Turns, then the turns between two rows, first turn first; the first pair answered
turn z979:
-1.58  +0.84  +2.49  -1.62  +0.88  -1.53  -2.19  -0.18  -2.33  -2.04 -> -2.61  -3.42  -0.49  -1.27  +1.03  +2.06  -1.91  +0.14  -0.44  +0.76
+2.10  +0.94  -0.76  +0.91  +0.81  -1.29  -0.43  +0.43  -2.36  -0.31 -> +1.32  -0.90  -2.03  +1.21  +0.71  +0.35  -0.76  +0.74  -1.79  +0.36
+0.25  -0.29  +0.48  -0.51  +0.91  -0.18  +2.32  +0.45  +1.78  +2.05 -> +0.27  +1.91  +1.85  -0.42  +0.76  -2.15  -0.33  +0.94  -0.43  -1.10
+2.63  +3.91  -0.26  +0.11  +0.50  -2.52  -0.99  -0.64  -1.62  -2.35 -> +0.29  -1.11  -3.96  +1.00  +0.86  +1.68  -3.46  +0.40  -1.22  -1.21
turn z397:
-0.23  +2.16  +0.63  +0.26  -2.73  -1.39  -1.06  +0.85  +0.00  +0.45 -> +0.08  +1.45  +0.37  -0.09  -2.45  -0.84  +0.42  +0.25  +1.56  +2.32
-2.74  -1.90  -2.15  +1.11  +1.15  +1.14  -1.12  +1.93  +1.72  +1.82 -> +1.47  +2.81  -1.21  +1.29  +1.47  -2.03  -1.71  +0.97  -0.56  -1.78
+1.25  +0.05  -0.22  -0.54  +0.40  +0.07  +4.32  -1.71  +2.59  +3.70 -> -4.30  -0.83  +0.52  +0.01  -1.60  +0.25  -3.81  +1.91  -1.37  -1.51
turn z325:
+0.54  +0.73  +0.30  +0.18  -0.23  -0.79  +0.46  -0.14  -0.20  +0.77 -> +0.89  +0.62  -0.05  +0.69  -0.11  -0.40  -0.28  +0.03  -0.67  +0.39
-0.13  +1.25  -1.38  +1.71  -0.36  -0.12  -5.83  +0.24  -4.99  -4.33 -> -5.63  -1.39  +0.39  +0.81  -1.65  +0.61  -5.42  +1.81  -3.32  -1.99
-3.56  +1.79  +2.75  -0.65  -1.47  -2.88  -0.10  +0.77  +0.67  -0.23 -> -1.51  +3.32  +2.75  -0.42  -1.12  -3.52  +0.85  -0.37  +0.60  -0.66
turn z768:
-0.19  +3.88  -1.33  -0.52  -1.59  -3.13  -5.18  +1.75  -4.01  -3.23 -> +0.81  +1.15  -5.20  +0.59  -0.58  -0.03  -5.69  +1.37  -3.83  -2.66
+1.49  -3.03  -2.25  +1.73  +1.11  +1.73  +0.53  +0.16  -0.26  +2.28 -> -0.88  -2.98  +0.13  +0.66  +0.45  +1.34  +1.84  +0.56  +0.69  +3.41
+3.25  +1.07  -2.60  +0.48  +0.79  +0.41  -0.94  -0.96  -1.00  -2.13 -> +1.71  -1.66  -3.66  +0.71  +0.81  +2.25  -0.25  -0.90  +0.40  -0.01
Then:
(2 to 3 turns a pair)
+3.27  +0.37  -1.22  -0.21  +1.34  +1.28  +4.23  -0.91  +0.71  +3.20 -> +4.53  +3.41  -0.51  -0.16  +1.18  -0.97  +1.46  -0.65  -2.00  -0.52 -> z397 z397
+4.02  +1.97  +0.73  +1.22  +0.91  -0.74  +2.45  -0.04  +0.39  -0.17 -> +2.56  +2.19  +0.88  +1.65  +0.08  -1.29  -0.94  +0.76  -1.54  -2.67 -> z397 z397
+0.59  -0.90  +0.27  -0.16  +0.98  +0.95  +3.41  -0.76  +1.93  +4.11 -> +1.57  +2.16  +2.79  -0.46  +0.65  -2.04  +3.35  -0.87  +0.79  +1.69 -> z768 z768
+1.75  +2.06  +4.11  +0.07  -0.52  -2.19  +2.28  -0.09  +0.11  -0.25 -> +3.80  -1.62  -2.15  +1.45  +0.86  +2.57  +0.86  -0.70  +0.17  +1.18 -> z768 z768 z768
-3.85  -2.10  +1.73  -1.42  +0.36  +0.92  -2.05  +2.01  -0.16  -1.48 -> +1.48  -2.23  -3.02  -0.06  +2.29  +2.89  -2.11  +0.42  -0.90  -1.64 -> z397 z325 z979
-3.69  +0.18  +0.97  +0.53  +1.04  -0.29  -1.73  +1.63  -0.08  -1.71 -> +1.78  +0.50  -3.05  +1.54  +2.80  +1.23  -0.14  -0.95  +0.35  -0.84 -> z397 z325 z768
+0.55  +3.70  +2.13  -0.68  -0.29  -3.42  +1.00  -0.44  -0.89  -2.58 -> -2.47  +2.14  +3.52  -0.97  -1.43  -3.12  +1.48  +0.31  +0.06  -1.28 -> z397 z979
+5.10  -2.79  -6.03  +3.35  +2.06  +5.73  -0.61  -2.86  +1.64  +0.43 -> +6.15  +3.84  -1.75  +2.95  +1.70  -0.15  -3.72  -2.33  -2.69  -5.86 -> z979 z979
+3.03  +0.62  +1.65  +1.49  +0.81  -2.67  -0.20  -1.88  -0.32  -1.00 -> +0.47  -0.21  +3.85  +0.75  -0.12  -2.99  +1.19  -1.12  +1.11  +0.48 -> z397 z979
+1.72  -1.16  -3.24  +0.72  +0.60  +2.15  +0.19  -1.35  +0.88  +1.14 -> -3.92  -1.52  +0.48  -0.18  -1.44  +0.92  -1.46  +0.91  +0.52  +0.26 -> z397 z325 z768
-1.22  -2.30  -2.45  -0.14  +0.41  +1.81  +2.10  -0.20  +2.27  +1.49 -> -0.96  -2.63  -3.50  +0.21  +0.33  +2.21  +0.52  -0.26  +1.54  +0.35 -> z397 z979
+3.74  +2.01  +0.00  -1.07  +0.94  +0.60  +0.02  -0.94  +1.45  -1.00 -> +3.82  +1.92  -0.34  -0.89  +1.00  +0.77  -0.76  -0.75  +0.91  -1.47 -> z768 z979
-0.65  -1.92  -0.79  -0.93  -0.26  +2.26  +2.23  -0.42  +2.47  +2.79 -> +0.97  +0.29  -2.42  +0.08  +0.11  +1.69  -3.06  +0.05  -1.63  -3.07 -> z979 z768 z979
+1.07  -1.76  -2.93  -0.86  -0.43  +2.12  +2.22  -1.69  +4.05  +4.42 -> +5.81  +2.72  -3.74  -0.07  +0.69  -0.40  -0.49  -2.51  +0.21  -0.65 -> z325 z979 z768
-5.29  -1.80  +0.91  -0.07  -0.80  +1.22  -3.18  +2.04  +0.24  -0.60 -> -3.89  -3.17  -1.48  +0.19  +0.18  +3.07  -3.11  +1.45  +0.61  +0.39 -> z979 z397 z979
-3.16  -1.23  +2.64  -0.33  -1.86  -0.33  +0.93  +1.49  -0.01  +0.41 -> +3.00  +1.48  -1.25  +0.90  +0.08  -0.45  -0.68  -0.27  -2.49  -2.48 -> z397 z325 z768
-2.79  -0.63  +0.87  -1.01  -1.85  -0.51  -0.12  +1.70  -2.78  -0.05 -> +2.28  +0.63  -2.62  -0.08  -0.05  +0.24  +0.63  -0.29  -3.09  -0.39 -> z397 z325 z768
-2.18  -2.00  -0.77  +0.24  -1.04  +2.28  -3.91  +2.54  -0.72  -3.05 -> +5.09  +0.17  -2.60  +0.24  +1.10  +1.80  +1.97  -1.18  +1.41  -0.17 -> z397 z768
+0.78  +1.40  +1.98  -1.76  -1.57  -3.86  -1.79  +0.62  +0.61  -4.45 -> -1.42  -2.07  -0.40  -1.20  -1.78  -0.90  -4.06  +1.50  +0.24  -4.02 -> z325 z768 z325
-0.95  -1.35  +2.44  -2.07  -1.17  +1.29  +2.77  -2.03  +2.23  +2.54 -> -0.98  +1.42  +4.78  -2.42  -1.67  -1.66  +1.41  -1.65  +0.72  +0.08 -> z768 z397 z325
-3.49  -4.07  +0.24  -0.08  -0.72  +1.72  -1.31  -0.24  +1.63  +1.62 -> +3.11  +2.04  +2.00  -0.39  +0.67  -2.33  +2.29  -2.94  +1.20  +0.90 -> z979 z325
+4.08  +0.35  -3.32  +0.02  +0.52  -2.53  -0.50  -0.50  -1.47  -1.04 -> +1.68  -0.73  -3.29  +0.21  -0.25  -1.97  -2.93  +0.67  -2.44  -2.34 -> z397 z397
-1.76  +4.15  +2.61  -1.52  +1.42  -1.80  -0.32  -1.23  +0.82  -1.90 -> +0.78  +3.59  -1.56  -0.15  +2.49  +0.16  -2.50  -1.85  -0.56  -3.46 -> z325 z768
+0.10  +1.03  +0.40  +0.81  +0.65  +1.16  -3.52  -0.34  -1.59  -3.74 -> +3.87  +0.83  -1.39  +0.69  +1.92  +2.18  +0.51  -2.46  +0.71  -0.53 -> z768 z397
+0.21  +0.76  -0.74  +0.45  -0.71  -0.88  -3.81  +1.76  -1.45  -2.63 -> +2.03  +0.28  +0.21  -0.43  -0.13  -0.84  +2.95  -0.11  +2.85  +3.00 -> z397 z768 z768
+2.03  -0.90  -2.21  +1.00  +0.97  +1.30  +0.59  -0.85  +0.91  +0.60 -> +1.60  +2.14  +1.73  +0.17  +0.34  -2.05  +1.48  -0.47  +0.70  -0.27 -> z768 z979
-4.51  +1.61  +6.17  -2.08  -2.90  -2.83  +0.34  +1.56  +1.05  -0.96 -> -0.07  -2.10  -4.22  +0.98  -0.98  +3.36  -5.80  +1.25  -1.97  -3.55 -> z325 z768 z979
+3.01  +2.76  +0.68  -0.03  +0.48  -1.72  +0.21  -0.85  -0.83  -1.47 -> +0.23  +1.89  +2.93  -1.03  -0.22  -2.06  +1.92  -0.35  +0.70  +0.61 -> z397 z979
+0.10  +1.22  +4.16  -0.92  +0.89  -1.28  +3.47  +0.03  +2.39  +1.91 -> +1.51  +3.20  +2.42  +0.21  +1.08  -1.95  -1.65  +0.46  -1.68  -3.39 -> z325 z397 z397
-1.57  -4.43  -0.90  -0.74  -1.20  +1.84  +1.27  +0.89  +2.00  +1.54 -> +2.60  +2.42  +1.61  -0.86  -0.79  -3.08  +1.13  -0.11  -0.72  -2.94 -> z397 z397 z979
-1.54  -0.68  +1.66  -1.46  +1.55  -0.06  -1.71  +1.05  -2.11  -4.18 -> -0.52  -3.98  -1.14  -1.39  +2.18  +3.11  +1.37  -0.04  +1.02  +0.06 -> z768 z979
-2.68  -1.60  +1.04  -0.11  +0.27  +0.12  +1.01  +0.04  +0.78  +1.14 -> +0.51  -1.26  -0.72  +0.31  +1.29  +0.73  +1.78  -1.27  +1.24  +1.88 -> z397 z768 z397
+0.74  -1.77  +3.92  -0.62  +0.68  +1.89  -0.61  -0.90  +2.81  +6.31 -> +5.10  +0.76  +2.35  +0.11  +1.92  +1.20  -0.34  -2.40  +1.84  +4.83 -> z397 z768 z397
-1.31  +1.20  +3.50  +1.53  -1.23  -5.46  -1.42  +2.51  -1.89  -2.84 -> +3.76  +2.77  +2.35  +1.61  +0.33  -5.74  +2.04  +0.28  -0.76  -1.15 -> z979 z768 z397
-1.28  -3.06  -3.70  +0.86  +0.55  +2.88  -1.46  +0.33  +0.22  -0.13 -> +1.72  -0.90  -4.45  +1.01  +1.13  +1.95  -1.48  -0.61  -1.03  -1.87 -> z397 z768 z397
-3.18  +1.29  +1.43  +0.95  -1.77  -3.68  +1.04  -0.83  +1.45  +2.33 -> -2.43  +1.94  +0.03  +1.39  -1.31  -3.58  -2.87  -0.13  -1.12  -1.25 -> z979 z768
+1.06  +1.69  -1.68  +0.16  -0.36  +1.32  -3.32  +0.20  -3.69  +0.30 -> -2.99  +1.46  +2.46  -1.11  -1.90  -0.20  -1.63  +1.23  -1.86  +2.12 -> z325 z325 z768
-1.35  +1.87  +3.89  -0.83  -1.05  -2.92  +1.92  -0.27  +0.42  +0.46 -> -3.80  -3.23  +0.00  +0.15  -1.06  +1.61  +0.58  +0.24  +1.42  +2.43 -> z979 z979
+2.20  -1.34  -3.89  +0.69  +0.35  +2.40  -2.31  -0.09  -1.33  -1.35 -> +2.02  -1.41  -1.41  -0.68  +0.26  +1.74  +3.18  -0.92  +1.98  +3.15 -> z979 z768
-3.71  +1.39  +4.48  -1.28  -1.51  -2.61  -1.19  +1.47  -0.10  -1.27 -> -2.12  -0.62  +2.90  -1.51  -0.47  -0.26  +3.22  -0.08  +3.66  +3.85 -> z325 z325 z397
-5.32  -1.18  +3.02  -0.24  -0.61  +0.75  +1.14  +2.16  +1.24  +1.48 -> -2.46  -0.08  +2.99  -0.24  +0.25  +0.40  +4.23  +0.56  +2.54  +3.24 -> z397 z397
